In the rows, 128 means zero.
Rotation paths and how fast each direction turns (degrees each step):
Each turn is a multiple of 5 degrees from 10 to 175, or 0.
Each row of a path follows its step; steps can be skipped.

step 0: [137 126 124 121 124 128 126 133 139 128 120 119 130 133 127 129 130 128
 133 130 127 120 135 132 130 124 131 121 123 136 122 135 132 131 129 124
 125 127 123 124 140 134 119 125 135 122 131 119 119 129 131 121]
step 5: [133 132 119 133 134 127 112 118 136 125 131 130 132 136 125 134 136 127
 137 125 128 131 125 129 128 130 126 132 125 135 131 127 126 127 140 134
 127 131 118 138 130 126 133 121 134 123 128 132 130 129 125 130]
step 6: [120 124 131 124 126 125 128 123 125 132 138 127 131 127 128 135 131 130
 124 122 139 128 127 132 123 125 123 122 133 135 136 132 135 125 135 127
 123 126 130 126 127 131 130 126 126 112 131 138 116 128 131 118]
step 10: [134 129 122 134 125 124 133 124 124 136 127 123 120 131 130 129 134 133
 124 126 125 126 126 123 122 132 127 118 125 131 128 125 121 134 132 124
 129 134 124 139 117 128 111 134 133 127 131 133 134 123 136 127]
step 11: [127 134 132 124 142 126 133 128 124 123 125 133 121 138 122 127 129 134
 115 129 124 124 127 126 135 128 124 123 136 127 128 129 136 129 135 130
 132 134 132 141 129 128 137 128 130 129 121 134 125 120 130 130]
step 14: [131 123 124 129 133 131 132 114 127 125 136 123 126 125 122 138 126 134
 132 115 127 124 120 125 130 137 123 122 133 131 128 128 127 124 126 138
 140 132 132 120 125 130 135 126 128 122 128 122 122 126 126 132]
step 15: [123 129 127 119 119 139 126 125 130 132 125 128 135 131 120 135 137 124
 122 125 126 129 126 119 119 128 137 130 121 131 125 135 129 137 126 133
 138 126 140 128 132 124 128 128 131 117 131 133 127 126 134 128]
step 18: [120 135 123 117 124 123 128 126 136 134 134 121 130 126 125 131 124 123
 125 127 123 127 139 135 119 132 135 123 122 124 125 123 124 126 130 131
 125 129 119 121 115 134 123 132 131 122 125 135 127 129 129 133]
step 29: [139 119 131 126 136 132 119 124 132 125 121 130 133 131 138 125 126 130
 128 135 130 121 129 127 129 134 127 117 124 126 125 129 129 120 125 132
 129 123 136 124 131 126 133 127 126 135 114 120 119 126 128 128]
Speeds:
[130 127 127 131 126 127 130 126 130 129 129 130 128 126 128 126 131 128
 126 128 129 128 128 126 129 129 128 129 129 127 125 128 130 128 126 128
 125 130 128 129 126 126 125 126 126 130 130 128 129 127 127 127]
120
[129 128 129 129 126 129 127 131 127 126 124 130 130 128 128 127 127 127
 129 130 130 126 126 130 128 128 129 128 127 128 126 129 129 127 127 126
 127 129 129 129 129 132 129 127 128 132 127 128 126 127 127 129]
85
[128 128 127 127 128 130 129 129 127 127 129 128 127 131 129 127 131 129
 129 132 129 131 126 127 130 129 127 126 128 131 128 126 128 126 126 128
 130 131 127 128 127 126 129 127 126 128 126 130 127 131 127 129]
40
[129 125 128 130 129 131 129 127 128 127 128 129 128 129 128 128 128 126
 129 125 131 131 129 127 124 129 128 130 127 131 128 129 130 128 126 128
 128 126 129 127 130 128 129 126 129 126 127 127 126 128 127 127]
45
[128 128 128 129 128 128 130 128 125 129 127 126 126 131 128 131 129 129
 128 129 127 129 127 131 127 128 129 131 127 128 127 128 129 125 130 127
 128 130 130 128 127 126 128 129 129 130 127 127 128 126 127 123]
25
